500 stands for zero in the data rows.
Here is a table of points, one per row:
544 424 585 625 541 334 461 554 570 631 684 412 478 623 504 494 624 337 368 480
484 406 537 588 707 607 540 493 442 573 481 539 563 476 658 666 458 618 521 585
573 495 416 405 426 660 622 574 623 345 520 457 590 486 469 451 378 584 619 393
413 229 534 522 640 690 365 403 500 589 539 444 458 457 502 482 531 577 489 556
593 454 512 521 493 590 532 448 580 490 526 526 471 362 515 588 503 667 522 510
422 607 457 513 765 432 838 700 532 394 662 591 500 599 626 375 618 434 385 363
608 359 463 468 464 657 333 504 604 572 542 556 612 295 415 483 505 627 411 457
333 317 535 444 400 554 484 382 553 395 382 462 505 360 508 475 417 517 517 492
457 447 309 364 299 453 509 306 464 315 534 529 511 485 414 622 433 585 500 396
325 439 578 406 439 548 446 359 419 462 350 564 393 410 505 522 597 631 623 481
431 499 498 434 585 633 584 491 520 392 536 413 575 499 484 530 477 608 558 500
511 479 490 438 441 623 425 431 494 506 446 466 540 512 458 566 481 582 532 506
368 607 486 547 449 218 678 545 528 443 570 483 488 708 499 394 475 284 382 387
607 632 511 486 339 603 296 486 633 440 481 589 531 505 475 473 399 565 288 433
471 539 588 603 575 405 467 577 453 493 515 590 510 461 512 411 485 539 552 587
380 594 425 474 715 621 459 574 521 527 490 526 519 463 382 405 483 514 326 577
544 552 528 405 357 532 643 437 537 382 505 486 508 547 472 588 556 556 502 441
592 751 476 678 564 414 590 680 505 562 504 464 438 638 551 488 485 370 459 491
717 718 490 805 669 443 611 667 502 590 520 425 548 777 588 426 424 155 542 585
505 502 534 554 605 443 481 534 349 451 506 714 351 603 501 490 690 565 560 547
507 519 621 561 473 667 554 493 438 541 452 410 521 521 556 512 514 544 577 526
426 530 524 549 475 331 465 561 612 431 439 493 472 638 466 457 472 249 381 508
399 264 675 596 407 472 433 383 522 608 649 525 602 378 507 456 500 572 432 448
502 694 391 586 421 362 573 571 456 367 317 557 326 542 448 600 467 554 462 589
389 555 497 525 501 508 609 464 540 271 589 498 596 584 640 571 465 614 574 415
323 470 621 641 467 361 453 590 625 610 558 501 573 465 625 481 395 481 211 420
694 502 483 514 441 409 547 419 446 524 521 438 565 592 614 548 461 313 404 514
386 508 375 290 304 518 388 425 454 517 322 519 359 467 293 564 405 613 562 458
517 491 493 408 614 364 578 532 449 398 484 689 446 459 522 486 456 467 363 482
393 713 550 514 474 210 516 610 352 581 579 464 475 591 560 530 569 419 470 419
531 491 616 504 445 594 393 495 485 550 489 388 582 409 520 547 469 669 536 422
594 476 544 588 606 571 329 517 415 653 441 505 561 561 544 398 525 388 435 559
567 544 546 605 395 450 560 563 530 494 494 427 609 466 575 519 375 338 578 636
613 617 492 468 614 470 698 656 482 355 350 564 444 462 471 659 471 615 640 552
597 652 248 438 495 578 567 489 534 594 581 397 545 542 394 523 416 532 507 473
647 587 524 416 339 615 406 472 543 517 351 581 481 272 374 501 480 673 602 547
851 562 629 660 462 645 418 572 586 616 377 509 584 582 607 508 471 502 672 558
723 527 408 405 503 585 566 433 428 487 461 439 596 673 554 538 446 295 495 567
609 495 442 479 462 458 561 457 480 478 553 397 492 614 487 566 471 457 532 539
611 426 519 563 713 562 530 544 428 617 519 517 421 492 457 459 581 488 585 585
198 309 419 471 342 413 469 380 566 507 688 500 531 359 672 584 397 645 392 255
569 610 553 447 461 511 618 527 502 507 609 423 797 640 632 468 389 280 409 370
591 542 346 485 569 474 632 654 539 474 486 439 368 584 374 500 502 474 594 511
490 424 603 607 600 419 492 452 319 627 292 608 518 471 551 571 565 511 571 625
561 486 468 420 591 518 434 407 456 507 422 611 540 439 519 485 582 502 622 530
These points spread out most along one direction. For each point below, how far along it does it lie, from 0 to 99? The average is 50, and the first point in the table lies past the average.
428 419 608 646 680 532 574 547 521 640 444 328 535 610 571 420 549 248 504 529 69
536 633 512 512 495 623 405 531 487 540 362 526 518 482 433 393 497 462 573 539 48
553 460 559 558 576 472 640 553 679 601 558 457 513 528 568 345 517 358 375 346 65
413 413 644 682 469 267 407 523 431 570 534 331 397 605 671 523 619 320 501 485 65
328 556 659 659 720 431 497 611 460 502 488 510 398 518 549 404 694 509 604 536 59
559 593 473 376 335 349 558 488 517 476 542 457 569 509 469 518 347 442 444 435 53
303 390 628 389 589 504 480 438 565 397 459 553 448 233 603 560 453 703 524 537 24
495 234 559 582 457 508 466 502 557 518 449 438 498 443 548 571 487 505 614 469 39
413 425 562 454 386 281 392 457 533 642 623 330 480 412 630 486 522 389 476 461 50
544 334 630 587 489 450 306 414 452 633 503 428 456 549 529 494 619 424 503 584 48
466 486 589 478 432 378 512 564 422 578 573 456 585 482 443 307 539 226 421 568 63
482 582 410 439 420 387 430 437 556 542 579 456 463 633 382 505 427 478 400 426 52
430 385 442 372 576 484 448 396 442 323 373 608 351 419 441 593 651 575 468 575 32
487 544 485 427 541 525 607 582 528 451 468 465 440 459 429 543 548 604 701 537 44
455 307 417 482 490 572 477 355 408 689 444 410 523 402 459 639 409 553 669 570 31
717 496 452 469 529 575 445 471 557 495 536 594 596 475 532 500 543 481 551 555 48
164 406 551 494 548 597 478 402 545 369 667 415 578 549 645 399 452 448 356 496 46
376 516 363 451 546 447 514 499 424 414 648 520 525 545 528 429 554 356 396 629 58
605 562 376 458 434 593 417 528 516 336 489 557 318 415 436 536 612 672 552 585 35
627 514 378 518 413 287 478 528 614 424 492 557 363 605 399 525 518 379 373 457 60
638 480 557 464 534 646 383 536 575 536 589 558 568 522 515 367 554 426 527 504 50
271 365 484 436 470 596 386 435 402 525 476 531 504 443 343 332 410 623 613 410 27
414 537 529 543 425 285 582 552 376 584 522 609 492 420 416 578 433 558 562 496 49
556 580 431 386 446 712 441 465 468 463 431 548 474 328 351 566 506 694 552 521 26
429 554 391 433 477 446 487 426 502 428 555 601 506 392 524 573 520 485 312 580 45
575 387 443 472 600 689 542 530 501 573 590 579 386 398 312 483 542 876 553 375 26
477 721 477 397 380 489 456 516 430 473 352 582 396 513 376 458 554 612 579 539 42
405 442 488 406 565 877 443 400 457 533 472 421 587 443 501 430 592 643 456 500 28
684 631 366 410 330 476 598 500 561 367 466 536 439 593 396 564 464 441 580 480 53
